(in the rows, 128 means zero)
Rotation paths and how fast each direction turns (degrees each step)
Each turn is a multiple of 5 degrees from 10 to 175, or 0.
Each row of a path follows its step; steps can be skipped.
Rotation 1:
step 0: [130 123 115 124 131 121 140 130 103 140 114 137 123 139 118 131 119 121
 130 132 133 144 125 132 135 132 135 126 111 130 138 130 134 133 139 115
 129 126 124 118 130 116 142 136 124 131 125 134 132]
step 1: [130 145 126 132 124 126 126 115 135 126 133 132 124 146 133 129 137 130
 126 127 127 135 137 134 128 133 125 124 125 138 147 111 128 119 132 120
 137 139 140 113 127 111 139 139 132 129 136 120 115]
step 2: [116 119 120 129 127 133 118 136 137 137 132 128 133 124 126 128 128 116
 127 122 139 138 122 135 116 135 127 137 127 138 146 132 142 122 131 139
 119 124 132 110 137 121 116 126 145 125 132 122 111]
step 3: [117 108 121 132 131 130 129 128 132 128 114 139 119 140 123 137 134 123
 134 121 128 134 140 127 104 135 115 127 141 123 133 127 125 139 133 124
 123 119 128 112 135 127 135 126 122 146 123 122 136]
step 4: [125 130 122 121 142 112 139 131 127 133 125 115 108 131 120 133 127 125
 133 131 123 150 130 141 118 134 141 132 125 137 142 135 126 139 140 113
 124 140 132 130 124 125 142 126 122 129 136 130 131]
step 5: [126 134 130 140 136 139 129 124 134 124 123 132 134 138 110 120 128 119
 129 125 121 146 130 134 149 119 121 134 124 140 151 117 129 125 131 130
 131 144 131 115 131 121 133 132 130 130 133 123 136]
step 6: [106 129 123 119 117 129 124 118 132 138 133 126 145 136 121 119 126 127
 132 118 137 132 130 136 122 127 119 128 125 124 146 131 137 137 135 125
 129 122 133 125 126 114 134 111 135 127 123 110 114]
step 7: [111 129 129 129 123 121 128 139 123 134 117 140 115 120 131 128 137 130
 136 132 127 127 129 128 119 141 122 125 120 123 138 136 135 137 138 128
 122 122 136  99 133 122 137 130 137 134 120 128 143]
step 8: [137 116 129 139 143 123 133 136 117 124 125 135 119 139 131 138 124 130
 117 126 124 132 126 136 121 133 132 129 123 144 135 132 133 142 137 110
 131 140 136 122 129 115 143 131 127 140 130 116 114]
step 9: [114 134 123 130 131 143 134 127 146 120 137 128 123 135 127 125 130 133
 139 125 128 152 128 133 127 121 130 135 127 134 141 127 129 138 131 128
 130 144 134 113 133 133 123 148 127 123 143 118 117]
[128 127 127 126 131 129 124 131 128 124 130 129 124 126 130 130 129 126
 130 127 131 127 130 129 125 130 128 129 131 134 124 128 128 130 123 126
 127 127 128 126 132 130 126 130 125 129 132 126 126]
60
[131 129 129 130 129 124 129 129 123 129 130 127 128 130 127 124 125 132
 129 128 125 129 124 134 127 128 127 128 133 129 127 127 129 127 128 126
 129 130 126 127 129 129 128 134 124 125 128 126 130]
90
[130 125 128 128 127 123 132 130 126 124 132 127 126 128 128 130 128 126
 128 134 126 129 135 126 128 127 127 130 124 128 125 130 130 126 129 124
 128 128 128 127 127 125 132 128 127 129 128 130 131]
95
Rotation 2:
step 0: [123 133 115 119 129 131 122 118 116 129 106 132 133 142 135 143 110 127
 134 120 129 114 125 129 134 129 120 125 127 116 127 116 129 118 130 119
 133 127 121 134 129 127 132 131 136 130 141 136 133]
step 1: [124 123 129 116 112 127 135 117 134 117 139 119 113 133 120 123 128 131
 128 132 127 125 135 123 121 123 130 122 120 118 136 122 133 126 148 135
 143 134 109 127 121 135 131 114 120 129 127 133 127]
step 2: [131 134 132 129 143 121 127 125 136 121 115 131 116 127 129 126 125 138
 145 116 130 128 132 137 125 126 120 122 124 137 113 128 131 119 130 136
 134 122 120 120 127 116 139 131 141 120 139 129 110]
step 3: [122 108 130 134 114 123 132 141 139 115 122 125 120 122 133 123 123 126
 131 133 124 123 125 125 112 144 121 129 120 121 124 117 120 141 120 117
 129 122 119 126 122 136 123 117 136 128 121 124 126]
step 4: [136 125 121 117 130 134 129 121 113 129 110 121 137 125 139 126 130 126
 126 120 127 125 133 129 116 125 118 134 133 122 115 120 138 111 117 126
 133 123 126 131 123 134 119 132 127 133 144 140 115]
step 5: [124 121 122 110 114 126 134 124 125 110 132 132 113 138 138 132 127 129
 128 120 111 122 127 127 138 129 114 134 122 128 136 127 124 131 137 128
 135 119 117 137 123 130 129 131 111 121 125 126 136]
step 6: [139 118 135 126 131 122 121 125 137 125 127 119 132 138 120 138 121 137
 135 121 136 135 133 129 126 114 121 113 121 120 130 128 117 116 131 133
 133 130 127 131 108 122 135 136 134 120 140 138 112]
step 7: [128 135 127 127 104 113 128 129 129 124 118 123 121 128 125 124 120 130
 141 134 117 135 120 137 125 140 126 127 111 122 118 123 133 140 131 124
 130 123 121 132 128 114 121 116 140 122 129 132 131]
step 8: [115 134 144 131 130 123 134 122 113 131 118 123 121 120 132 126 127 122
 123 123 135 124 132 124 111 125 121 121 120 131 133 115 126 111 125 118
 139 117 128 130 121 138 125 122 133 137 132 133 109]
step 9: [128 124 128 122 123 137 125 119 140 116 134 120 123 135 138 124 125 127
 128 113 111 127 114 132 119 147 116 143 131 141 121 132 128 122 129 130
 149 128 121 129 129 126 123 124 123 129 132 134 132]
[128 128 128 132 127 127 129 129 126 125 128 128 127 129 127 126 134 133
 134 129 129 131 123 130 126 126 129 124 128 129 129 127 130 130 130 126
 127 132 128 129 127 129 130 132 130 124 127 129 127]
80
[133 130 130 126 130 127 131 129 131 131 128 128 129 129 127 128 125 130
 132 133 127 125 127 127 130 129 130 128 128 128 123 124 124 131 126 126
 126 127 131 128 124 127 128 126 128 126 125 126 124]
90
Rotation 3:
step 0: [123 122 122 132 121 133 128 133 127 123 147 131 135 133 120 115 117 117
 133 127 125 124 135 134 140 147 140 129 123 118 124 130 126 122 133 138
 122 121 141 143 134 127 134 120 118 139 131 130 128]
step 1: [147 129 132 130 127 120 129 140 126 124 142 135 135 132 132 131 121 128
 146 122 128 127 124 114 112 133 135 140 131 132 129 124 150 119 135 131
 123 124 127 125 130 120 134 123 123 133 128 121 118]
step 2: [118 131 117 142 126 117 123 136 128 125 136 130 131 128 124 128 129 137
 138 121 125 126 128 131 129 125 128 142 115 124 135 114 134 117 136 127
 120 129 130 134 132 135 140 128 124 139 115 146 145]
step 3: [127 146 123 137 133 118 124 133 127 131 137 137 126 125 132 121 132 113
 135 125 124 114 138 121 138 128 130 142 141 119 129 127 127 131 142 131
 123 132 130 119 134 123 145 123 116 121 136 130 119]
step 4: [134 138 129 138 136 129 133 139 133 124 140 118 146 137 144 132 126 128
 126 119 140 126 124 113 132 140 124 136 133 129 128 126 131 131 117 136
 123 131 133 128 135 128 135 132 128 128 122 148 138]
step 5: [136 132 124 119 126 141 124 133 114 116 137 133 129 119 130 122 134 127
 140 120 138 134 141 129 137 125 126 134 122 120 143 133 126 139 137 126
 109 134 131 130 133 114 132 122 123 136 124 142 131]
step 6: [142 142 119 134 122 129 136 131 130 127 129 131 136 121 142 130 116 110
 118 126 131 118 119 131 137 137 144 133 122 122 124 117 132 119 130 129
 118 131 124 139 128 114 130 128 126 138 121 130 118]
step 7: [144 123 129 133 137 134 128 131 113 112 134 124 134 111 128 130 142 124
 127 107 125 125 125 114 119 129 134 138 125 119 137 116 133 126 126 125
 131 126 124 131 131 141 138 123 127 130 119 134 124]
step 8: [117 141 117 121 136 121 117 129 118 124 135 124 133 117 133 117 125 127
 131 114 124 115 122 135 142 127 125 139 127 130 129 116 139 129 128 129
 110 144 128 136 120 130 125 135 122 126 123 122 132]
step 9: [137 138 121 131 139 127 124 115 122 133 126 133 130 125 141 133 129 123
 123 105 134 117 130 112 131 130 130 129 133 112 123 124 128 122 133 129
 137 137 123 110 122 116 124 124 128 124 128 136 137]
[129 127 125 132 130 128 132 129 131 129 123 129 126 125 127 125 126 126
 128 128 127 124 130 127 128 134 131 128 130 126 129 126 124 130 129 129
 131 126 126 130 130 130 129 125 131 128 132 128 128]
110
[127 124 128 130 131 125 131 121 129 129 124 126 126 131 128 128 132 126
 130 127 129 128 129 132 126 130 124 129 128 129 130 131 128 127 126 130
 126 129 128 128 127 127 129 129 126 131 125 129 122]
0
[131 126 130 128 128 127 131 131 131 125 129 126 128 132 124 130 127 124
 124 123 133 129 126 125 129 125 127 126 130 131 130 128 130 127 128 129
 131 129 129 128 129 132 129 127 126 129 131 125 127]
120
[125 128 134 128 126 127 127 126 128 129 130 132 126 128 125 124 130 125
 127 130 129 125 130 129 133 127 128 126 132 129 132 126 129 129 130 128
 126 129 125 132 126 128 124 126 127 131 126 129 130]
130
Rotation 4:
step 0: [128 130 145 132 126 115 118 128 123 121 136 126 121 120 122 117 127 115
 132 136 114 129 127 135 126 124 134 136 113 131 130 120 127 116 128 120
 132 140 146 119 121 126 125 133 113 108 124 132 117]
step 1: [130 121 130 133 128 141 120 120 122 131 130 143 133 123 133 122 126 125
 143 133 144 141 127 128 136 122 137 135 132 139 127 138 142 138 118 127
 142 120 142 114 117 116 139 122 122 121 140 121 123]
step 2: [126 124 122 118 113 123 113 112 125 132 138 135 121 113 131 123 130 126
 125 118 121 125 121 137 135 124 125 118 111 127 129 141 119 136 126 124
 143 132 135 140 134 125 130 133 110 110 128 129 131]
step 3: [132 130 129 122 136 125 121 141 125 123 127 137 127 132 126 115 124 132
 121 125 119 125 136 134 130 124 125 140 117 129 128 136 132 128 127 104
 139 128 143 120 113 111 132 127 115 132 138 125 105]
step 4: [118 112 130 124 119 131 122 124 142 139 127 142 127 109 126 118 124 119
 132 134 142 117 136 116 134 126 128 128 122 126 119 147 136 126 117 125
 127 120 124 120 133 122 128 124 118 112 131 122 120]
step 5: [126 128 126 124 119 120 109 121 121 111 134 137 124 114 131 132 133 124
 119 127 117 136 128 128 125 130 137 138 117 141 122 128 128 121 133 116
 141 135 121 126 124 132 115 139 109 127 138 116 121]
step 6: [133 128 144 137 129 132 125 125 133 118 133 129 133 122 127 111 137 121
 127 132 137 133 129 135 127 117 121 130 122 138 128 132 139 126 127 128
 123 130 144 117 124 116 130 128 123 106 135 133 103]
step 7: [124 119 122 126 117 132 121 108 133 140 123 138 142 115 131 133 118 126
 140 132 129 144 128 134 134 125 142 134 120 130 127 136 131 134 129 118
 142 128 141 127 142 125 127 125 111 124 142 122 129]
step 8: [127 125 130 127 121 137 120 124 120 121 136 137 127 128 127 121 140 129
 114 118 123 119 114 138 119 132 118 124 111 125 128 131 124 127 122 115
 131 130 140 131 116 118 131 136 102 118 141 124 128]
step 9: [123 131 131 127 136 130 127 132 140 135 130 135 132 119 126 120 114 132
 125 127 126 131 138 118 138 123 129 147 118 117 129 133 146 121 123 117
 142 131 141 118 128 109 133 131 124 110 126 123 115]
[128 129 128 128 125 127 130 132 129 125 130 128 129 128 128 129 129 126
 127 128 125 131 126 127 134 131 122 128 125 129 127 128 121 127 129 127
 127 128 131 130 123 133 126 130 127 128 129 126 129]
130
[131 129 126 127 127 129 126 131 126 125 128 129 124 135 126 128 127 129
 132 130 127 126 127 130 124 129 130 128 130 129 129 126 126 125 127 125
 127 128 129 127 130 131 128 131 123 130 132 128 126]
145
[130 128 125 126 124 132 124 128 129 133 131 128 127 128 131 131 125 125
 129 130 130 129 130 127 133 131 126 127 129 127 129 130 131 127 129 127
 128 129 128 130 134 130 128 130 132 126 130 126 127]
135
Rotation 5:
step 0: [131 120 127 139 131 127 126 127 123 130 134 125 137 134 136 121 116 123
 132 127 120 135 122 119 135 125 140 109 138 128 134 111 128 137 116 124
 126 131 124 126 136 126 125 139 109 115 115 120 132]
step 1: [108 139 115 131 131 138 126 134 128 135 126 113 121 120 129 123 120 128
 128 113 143 144 135 121 130 137 128 138 135 118 135 139 143 128 134 131
 121 127 122 133 124 130 123 126 129 138 128 132 133]
step 2: [140 115 132 132 129 122 139 108 143 129 122 125 125 139 132 128 133 135
 132 134 131 136 128 108 126 136 132 121 136 125 125 126 119 137 126 125
 121 120 125 136 128 113 137 126 132 136 141 113 123]
step 3: [127 133 127 137 135 147 138 138 124 123 121 126 132 123 127 121 118 128
 104 133 118 124 138 133 117 129 133 112 130 112 127 142 119 130 135 135
 123 131 134 126 116 136 129 134 139 129 126 131 127]
step 4: [140 128 134 136 132 123 123 128 136 125 116 139 120 130 135 143 129 127
 135 117 140 121 120 135 121 114 116 134 136 118 140 135 119 131 110 124
 123 122 128 118 136 124 123 131 131 142 125 121 134]
step 5: [127 133 140 141 124 137 127 123 119 127 129 119 140 115 139 124 123 125
 131 114 126 128 130 147 129 131 143 117 116 131 122 129 115 139 131 130
 124 128 127 136 138 123 131 114 117 118 129 128 130]
step 6: [112 140 119 114 128 137 121 124 132 129 127 126 130 128 126 129 122 124
 125 134 141 131 125 124 115 124 117 126 139 146 127 123 122 134 116 126
 118 133 113 136 135 129 125 134 129 142 111 123 130]
step 7: [135 124 120 129 110 134 134 116 128 115 120 119 128 120 131 107 129 135
 125 121 134 123 118 122 132 127 134 122 133 117 127 105 136 133 136 129
 126 113 127 118 131 128 127 122 120 132 135 129 124]
step 8: [121 108 120 124 148 137 125 126 135 127 128 121 136 127 128 124 112 131
 118 135 132 125 135 133 122 125 119 138 139 118 130 132 135 133 125 139
 130 140 121 137 126 122 142 135 131 117 132 118 136]
step 9: [137 131 140 139 119 142 124 129 116 138 120 139 118 144 135 126 122 131
 124 118 139 127 122 121 124 133 137 129 139 126 124 132 136 123 123 135
 132 117 145 127 134 129 126 138 132 133 131 115 116]
[128 129 127 126 130 125 126 128 130 129 129 130 126 130 132 128 129 125
 127 127 130 126 129 126 129 127 124 127 126 131 129 125 128 127 122 133
 124 132 128 128 125 124 125 129 130 130 132 125 130]
160
[127 126 128 127 128 129 132 128 124 127 127 128 128 127 127 128 124 123
 126 129 126 136 126 130 128 127 125 126 126 126 122 127 128 124 125 126
 129 129 128 128 128 128 130 126 129 127 128 125 132]
140
